data =
[[ -0.15   4.02  -9.05  -1.54]
 [ -0.01   2.38   5.60  -4.11]
 [  8.24   7.21  -5.43  20.31]
 [-14.26   2.38  -3.36  15.33]
 [ 19.29   2.93   0.55  10.91]
 [ -3.93  12.73 -13.46   8.68]
 [ -5.89  13.67 -13.46  -3.36]
 [  4.96   5.15  -6.77   2.49]
 [-14.26   3.45  -8.48   2.60]
 [ -6.83   4.57  -8.47  -4.11]]
Indices start at 1.
Find the top-right entry.
-1.54
The entry directly below the largest entry -> 15.33
The entry at row 1, column 1: -0.15
The largest entry -> 20.31
Find the entry at row 2, column 1.
-0.01
Find the entry in row 3 and column 3.
-5.43
Find the entry at row 1, column 3.
-9.05
The entry at row 2, column 3: 5.60
Find the entry at row 3, column 1.
8.24
The entry directly below 2.49 -> 2.60
Find the entry in the bottom-right corner.
-4.11
Find the bottom-left entry.
-6.83
Find the entry in row 1 and column 2.
4.02
The entry directly above 0.55 -> -3.36
The entry directly above 7.21 -> 2.38
Find the entry directly above 8.68.
10.91
The entry directly above -3.93 is 19.29
Find the entry just left of -5.43.
7.21
Find the entry just right of 4.96.
5.15
Find the entry just left of 3.45.
-14.26

Questions about the grid below.
1) Which number is the third smallest entry?
2) Which number is the minimum?
3) Which number is the entry just right of 6?
((20, 7, 4, -9, 25, 10, -13, 5), (22, 18, 14, -29, -16, 26, -9, 18), (10, 1, 5, -10, -10, 21, -9, -3), (0, -1, 0, 1, 2, 1, 0, -1), (1, 0, 0, 1, 1, 1, 0, 0), (31, 8, -15, 12, 9, 1, -21, 0), (25, 8, 14, -26, -27, 16, -1, 11), (1, 0, 0, 2, 1, 0, 0, 0), (21, -3, 6, -6, 13, -2, -6, -2), (28, 19, -2, 8, -1, -2, 3, 1), (1, 0, 0, 1, 1, 0, 0, 0))
1) -26
2) -29
3) -6

Read these off the grid that follows. Rows and columns are numbered from 1.
1) The top-right entry?
2) The entry in row 1 and column 2?
3) The entry in the bottom-right corner?
4) The entry at row 3, column 1?
5) The entry in row 2 and column 1?
6) The entry just left of -7?
7) The entry in row 1 and column 3?
8) The entry in row 2 and column 2?
[[ 12  -8  28  -1   1  -1  -2  -9 -10 -14  35  22 -17  20  25]
 [ -4  -2   6 -17   7  12  35 -37  23  -2  -3  15 -15  -5  14]
 [ 22  20 -20  -2   1  11 -30  21   1  -7  13 -17  21 -26   3]
 [ 33  -6   5  -3  -5  -4 -21   8 -11  -1  -6 -40  17   5  26]]
1) 25
2) -8
3) 26
4) 22
5) -4
6) 1
7) 28
8) -2

Read these off the row that follows.
1) Which number is the entry just left of the largest entry?
2) Which number is the entry just right of 31?
3) Which number is the 4th entry?
[ -6  31 -11  24]
1) -6
2) -11
3) 24

A = ((2.35, 12.18, 7.03, 4.16, 8.17, 6.31, 15.05, 0.96, 5.80, 11.19, 7.61, 16.43), (6.75, 8.03, 7.79, 6.63, 7.50, 8.11, 9.23, 6.24, 6.61, 8.44, 7.58, 10.21), (-1.34, 24.69, -3.65, 12.06, 12.80, -18.51, 1.79, 3.46, 24.67, 4.08, 5.13, -13.47), (4.01, 10.24, 7.54, 4.95, 7.96, 7.38, 13.12, 2.82, 5.74, 10.25, 7.56, 14.28), (-3.91, 18.95, 4.93, 1.49, 9.61, 1.33, 21.11, -5.98, 6.76, 14.24, 7.25, 21.29), (6.80, 7.86, 7.84, 6.86, 7.47, 8.01, 9.06, 6.48, 6.68, 8.37, 7.63, 9.62), (7.90, 7.62, 7.08, 8.26, 7.69, 6.47, 6.23, 8.32, 8.48, 6.73, 7.46, 5.31))
Which number is the entry just right of 6.23? 8.32
The entry just left of 6.48 -> 9.06
Which number is the entry just right of 8.17? 6.31
Which number is the entry just right of the largest entry? -3.65
The entry just left of 8.01 is 7.47
Which number is the entry just left of 13.12? 7.38
Which number is the entry just left of 11.19? 5.80
The entry just right of 8.03: 7.79
Which number is the entry just right of 7.50? 8.11
Which number is the entry just right of 8.11? 9.23
The entry just right of the smallest entry is 1.79
The entry just right of 6.80 is 7.86
Which number is the entry just left of 6.73? 8.48
The entry just left of 4.08 -> 24.67
The entry just left of -3.65: 24.69
The entry just left of 10.25 is 5.74
Which number is the entry just left of the smallest entry? 12.80
The entry just right of 7.79: 6.63

Questions about the array below.
1) Report the second entry on the diagonal from the top-right corner.
2) Report the top-right entry.
3) Report the fourth entry from the end, reading row by row.
4) Report the first entry in reading order.
5) Report the largest entry in the first column.
6) Report the centre entry.
7) Report the 3rd entry on the diagonal from the top-right corner.
8) Report the 4th entry in reading order.
[[4 2 4 8 2 3 2 4 6 5 5]
 [1 4 4 6 4 1 1 1 7 2 2]
 [0 7 1 5 1 2 4 7 4 6 1]
 [7 1 6 4 7 5 1 5 2 5 3]
 [5 7 4 7 5 6 5 1 1 1 6]
 [3 5 8 6 1 3 2 5 4 5 2]
 [3 6 0 6 7 4 2 4 1 4 3]
 [5 4 2 4 8 0 4 2 7 5 4]
 [0 0 5 7 6 5 7 7 1 2 7]
 [5 7 0 1 7 7 3 0 1 1 7]
 [3 7 1 1 1 5 3 5 1 2 1]
 [4 1 0 5 4 4 3 7 6 8 5]
 [1 8 4 8 6 8 4 4 2 2 1]]
1) 2
2) 5
3) 4
4) 4
5) 7
6) 4
7) 4
8) 8

arr =
array([[4, 1, 8, 6],
       [4, 2, 7, 6],
       [4, 6, 1, 3],
       [4, 2, 7, 5],
       [4, 6, 2, 3],
       [4, 2, 6, 5],
       [4, 2, 7, 5],
       [5, 8, 0, 2],
       [4, 2, 7, 5],
       [4, 6, 1, 3],
       [4, 6, 2, 3],
       [4, 7, 1, 3],
       [5, 7, 1, 2],
       [4, 2, 7, 6]])
The bottom-left entry is 4
The minimum -> 0
Give the entry just right of the smallest entry.
2
Give the third entry on the diagonal from the top-right corner.
6
The last entry, reading row by row -> 6
Give the 1st entry on the diagonal from the top-right corner.
6
Give the largest entry in the first row.
8
The 1st entry in reading order: 4
Give the second entry from the end, reading row by row.
7
Give the second entry, reading row by row.
1
Give the first entry in the row that holds the smallest entry.
5
Give the smallest entry in the last row.
2
The 3rd entry on the main diagonal is 1
The fifth entry, reading row by row: 4
The entry directly below the smallest entry: 7

Read these off the row that follows.
1) Read off the entry just right of 2.
2) Read off the entry just right of 17.
3) Read off the entry just right of -38.
4) Read off the entry just right of the largest entry.
[ -3 -10  17 -12   4   5   5   2  29 -38  -9]
1) 29
2) -12
3) -9
4) -38

M = [34, -20, 28, 21, 8, -13, 34, 7, -20, -24, -24, -16, -18, 40, -9, 8]
The entry just right of the largest entry: -9
The entry just right of 21 -> 8
The 1st entry from the left -> 34
The entry just left of the largest entry -> -18
The fourth entry is 21
The last entry: 8
What is the second entry from the left?
A: -20

W =
array([[ 17,  79, 246,  24],
       [ 16,  67, 207,  24],
       [141,  29,  20,  75],
       [ 15,  63, 194,  24],
       [118,  29,  18,  65],
       [ 15,  58, 171,  24],
       [ 15,  59, 178,  24],
       [209,  30,  27, 108],
       [ 15,  63, 193,  24],
       [141,  29,  20,  75],
       [136,  29,  20,  73],
       [149,  29,  21,  79]])
The top-left entry -> 17
The third entry from the end, reading row by row -> 29
The bottom entry of the column that holds the largest entry -> 21
The 1st entry on the diagonal from the top-right corner: 24
Which number is the 2nd largest entry?
A: 209
Which number is the last entry, reading row by row?
A: 79
The 4th-last entry, reading row by row is 149
The entry directly below 193 -> 20
Which number is the 2nd entry, reading row by row?
A: 79
Which number is the fifth-last entry, reading row by row?
A: 73
The 2nd entry on the diagonal from the top-right corner is 207
Which number is the entry just right of 193?
A: 24
Which number is the entry just right of 194?
A: 24
Which number is the third entry on the main diagonal?
A: 20
Which number is the entry just left of 178?
A: 59
